Rows are one point carried round by a steady rotation, each followed by how many steps it has turned.
The counts run from 0 to 341.
[121 117 154 116 156 130 156 159 128 138 109 148 104 140 137 101 107 110
 151 166 125 103 108 152  88 136 169  81 150 143 165 165 112 117  77 126
  98 166 176 141 117 106 168 121 115 146 142 152 113 160 149 101 196] : 90
[132 160 144  88 144 149 139 123 128 136  88 164 117 133 129 109 145 106
 136 114 151 108 128 119 107 164 168  90 151 158 133 134 123 135  97 152
 113 152 176 139 112 102 168 112 115 169 133 171 108 145 174  76 183] : 247
[133 128 129  92 128 111 165 119  81 111 122 119 145 143 177 105 125  92
 183 134 162  68 122 105 107 155 110 123 123 154 130 124 151 101  81  98
 136 137 126 113 107 108 140 136 148 182 162 138 104  97 151 108 176] : 147
[152 146 117  78 129 113 156 124 134 122 158 142  94 185 111  79 157 120
 137 138 114 118 122 102 116 173 167  83 171 147 139 161 120 146  87 150
 102 157  97 167 109 119 140 143 133 146 110 174 114 154 126  91 134] : 256
[141 114 135  97 131 181 142 140 139 140  96 103 101 157 127  63  84 143
 178 155 150  96 136 114 100 134 124 121 135 126 123 137  98 120  97 103
  71 135 106 173  96 119 189 148 159 115 134 119 112 140 134 142 132] : 73
[132 120 115  92 119 119 162 152  90 114 111 140 138 164 126 130  89 130
 172 166 147 110 152 113 101 150 114 102 138 137 162 174 129 122  62  93
 103 165 144 172  97 131 159 148 169 142 127 155 143 112  94 114 160] : 110
[129 141 117 121 147 157 154 136 157 130 169 137  69 116 122 103 123  77
 171 174 111 120 112  40 115  94 122 132 150 139 128 116 126 164  90 160
 103 157 147 125 115 106 156 138 138 151 116 123 131 158 128 159 108] : 318
[122 101 120 109 115 116 187 152  97 116 104 125 121 184 157 102  93 113
 182 152 139 105 118 115 114 155 124  73 151 139 141 176 120 115 100 108
 128 171 114 160  82 128 155 148 153 133 145 160 120 109 133  98 163] : 113
[133 129 116  82 167  82 161 121 131 127 150 145  69 155 115  94 102 146
 137 158 104 108 132 119 109 145 167  79 111 129 161 128 133 140  76 130
  78 155 133 153  99 121 148 135 157 166 122 167 125 167 119 111 114] : 100
[171 127 141 100 125 150 175 137 109 129 144  82  92 138 119  66 118 113
 163 149 124 107  91  58 150 129 125 108 140 133 116 143 112 152 121 169
  99 150  90 129  82 131 166 144 133 143 150 105 110 162 123 126 105] : 37
[ 90 114 116 135 163 163 135 127 136 141 153 159 144 165 128 112 117 120
 168 169 132  81 152  95  95 143 134 121 163 147 110 131 135 144  73 118
  86 137 184 109 114 112 154 128 157 171 109 156 149 123 163 118 173] : 129
[127 134 129 106 147 153 151 160 144 123  83 160  90 106 137 128  89 108
 166 141 141 100 143 131 101 128 143 110 112 129 158 144 129 148  67 109
  97 158 206 130 116 122 197  89 140 146 131 118 120 138 130 135 171] : 86
[125 144 118 110 101 199 170 147 144 111 107 137 119 160 148 126 133  95
 189 117 163 114 147  88 107 151 105 109 190 141 122 168 122 151  93 112
 135 156 148 150  95 126 171 137 153 134 122 152 132  96 130 125 160] : 272
[121 158 137 110 167 135 136  75 121 113 177 138 109 144 127 108 166  86
 150 157 129  90 135 116 108 129 133 123 182 152 143 154 141 131  67 105
 101 135 169 132 133 131 135 147 138 181 144 158 111 154 126 110 171] : 288
[108 130  93  76 127 110 186 111 139 125 156 119 104 182 158  82 134 140
 189 150 132 116 136  89 109 146 127 131 144 131  94  94 146 136  94  97
 109 132 114 113  93 118 146 131 150 169 133 156 143 119 151 112  99] : 138
[132 157  90  97 122  87 151 133 125 111 109 132 110 161 150 105 106  73
 187 197 115 139 131  92  92 142 141 155 119 157 114 129 140 153  93 142
 138 154 108 140 123  72 140 130 130 158 164 113 116 140 109 126  97] : 176
[146 144 114  80 119 157 135 143 166 129  95 136 109 179 153  74 146 111
 180 133 131 106 112 120  91 165 176 138 123 158 119 123 119 132 115 151
 115 151  93 144 124  75 184 114 104 136 128 108  84 142 153  87 133] : 215
[ 97 120  90 127 154 117 157 130 138 129 179 141 139 182 128 102 126 119
 171 194 109 104 141 108  88 140 138 125 177 143 125 156 141 146  57 107
  93 150 152 121 121 119 137 139 144 154 132 160 151 147 119 111 149] : 132
[133 126 137  60 134 138 148 114  97 132  97 148 127 150 119 102  93 153
 161 146 157  89 170 110 122 144 121 105 117 131 128 122 130 124  78 100
  81 133 153 160  82 132 169 140 180 179 106 165 147 108 150 117 147] : 106
[138 138 100 123 179 107 151 123 142 126 118  97 113 120 148 105 117 122
 172 136 120 119 137  69 151 128 168 124 108 146 104 135 127 176  86 156
 120 176 118 127  88 121 167 132 120 136 176 117 114 183  76 100 115] : 200
[117 164 130 127 170 160 127  85 137 118 178 150  96 132 114 118 148  89
 141 136 142  86 154  94  88 136 140 126 164 163 159 126 134 144  70 122
  95 146 188 126 126 118 138 145 158 190 130 166 129 151 131 123 148] : 286
[149 134 124  85  90 145 178 129 111 123 122 110  99 167 150  85 121  94
 185 165 154 128  98  85 106 116 134 141 109 147 129 120 103 105 145 149
 114 168 102 147  91 106 177 158 127 160 141 113 115 128 146 101 106] : 336
[162 120 150  84 146 140 127 118 106 128 122  97 117 143 123  67 125 139
 159 156 140  82 116 147 124 136 141 114 128 138 139 172 113 113  79 104
  65 135 109 147 110 141 183 152 136 149 150 108  93 156 118 102 170] : 69
[130 101 115 144 154 107 177 163 125 122 161 108 115 141 166  93 112  95
 170 155 107  85  96  48 105 145 120 108 149 152 142 122 129 130  72 152
 136 169 100 118 112  95 109 137 136 138 160 143 114 138 126 133 149] : 156
[118 142 105 143 136 143 188 139 152 103 149 138  70 155 156 131 143  71
 171 117 124 110 115  91 104 146 143  83 177 156 148 172 122 155  97 133
 152 180 140 136 106 122 137 130 137 135 151 158 108 140 116 118 144] : 277
[147 156 118  87 146 143 141  97 117 106 131 142  92 142 105 127 115 129
 149 100 157  98 180  70 131 162 122 105 131 148 146 133 134 155  80 120
  99 151 137 181  88 131 151 150 188 162 113 174 130 130 102 125 109] : 263
[126 162 113 122 159 151 113 117 140 128  69 141 141 129 142 123 106 104
 175 153 150 115 170 121  90 144 161 168 114 160 124 130 125 157  89 127
 110 161 172 146 127  83 187 125 123 148 163 112 108 157 111  92 149] : 208
[140 140 151 134 136 154 148 133 102 109 127 129 112 101 146 127 119  55
 165 150 154  89 113  80  95 106  94 125 152 164 172 148 119 116  86 137
 131 166 166 149 125 107 144 156 149 163 154 132 109 129 120 144 183] : 309
[139 152 145  81 149 118 158  88 100 132 153 114  97 112 128  92 147 106
 157 164 139 118 116  79 148  87 141 132 125 136 101 108 137 139 104 152
  96 141 170 113  89 136 169 148 121 200 148 131 133 169 146 111 128] : 324
[159 146 128 107 148 147 105 136 100 117 110 144 143 123 134 115 103  96
 162 147 149  76 147  72 119 154 132 161  74 177 147 111 129 149  86 160
 110 154 122 126 126  77 154 133 155 183 122 107 106 114 135 118 129] : 185
[115 143 108 138 119 185 171 152 153 107 127 139  99 160 143 131 122  90
 173 122 150 127 149  71  79 148 123 111 182 151 146 160 114 154  93 125
 136 182 147 161 104 115 151 139 147 123 134 162 138 123 113 132 143] : 274
[109 103  96 132 136 156 184 162 147 122 117 150  84 161 161 129  76 116
 183 126 136  89 138  77 108 157 126  87 120 141 149 127 124 153 110 130
 131 171 139 129  87 109 155 120 173 141 110 150 135  93 153 141 129] : 118
[116 164 129 121 169 164 131 103 148 115 180 154  94 127 127 127 153 100
 147 124 141  95 153  82  93 129 141 134 153 159 149 121 142 154  67 125
  97 142 190 113 122 123 148 130 153 192 121 161 138 141 136 130 144] : 285
[141 144 154 112 133 166 166 130  96 128  90  95 132 120 139 101 128 106
 170 152 163 129 117 109 128 120 150 133 137 143 112 164 112 144 107 132
 105 160 176 111  80 139 198 131 107 158 185 101 127 161 130  95 151] : 48
[142 134 152 133 131 149 157 130 105 107 136 120 109 113 150 123 125  46
 170 161 143  86  99  82 108 105 100 114 163 156 164 162 117 117  86 135
 135 160 153 142 128 110 141 151 137 157 158 128  96 136 126 139 190] : 310
[140 145 151 116 144 150 163 120  93 120  90  94 125 112 133 107 121  94
 172 154 151 116 118 118 141 119 146 129 136 139 121 175 118 146 104 130
 108 157 172 118  87 140 199 131 116 158 191  98 118 159 116  98 153] : 47
[160 130 151 106 166 137 114 112  99 125 129 109 114 137 111  83 110 135
 143 158 138  81 130 139 100 139 154 119 110 154 176 158 110 112  73 116
  60 145 132 157 117 128 173 153 148 165 154 116  99 169 107 108 149] : 67
[134 125 108  79 157  90 156 138 142 126 156 155  63 163 108  95 107 142
 138 164  99 119 130 112 102 143 164  89 118 130 158 129 133 151  66 127
  77 156 133 146 103 120 151 128 151 161 109 159 138 159 121 122 110] : 99
[146 137 129  76 131 123 158 118 131 125 152 132  90 186 112  74 152 132
 138 121 121 113 123  90 123 169 162  78 164 148 130 138 120 139  96 149
  98 151  90 169  96 120 136 147 138 145 116 183 118 154 134  91 125] : 257
[157 136 106  95 108 156 166 135 129 108 125 130  79 151 140 118 107  86
 197 156 141 101 115  84 117 116 125 146  88 148 152 121 125 138 135 147
 114 164 110 142 109  98 183 128 152 157 114  85 104 120 128 135  91] : 339
[127 131 138 105 155 163 151 146 142 129  74 151  84 105 142 129  84 119
 167 127 146  89 144 129 107 130 140 102 105 128 151 129 128 147  85 113
 102 152 194 132 106 118 196  96 146 153 131 126 113 130 149 137 166] : 85
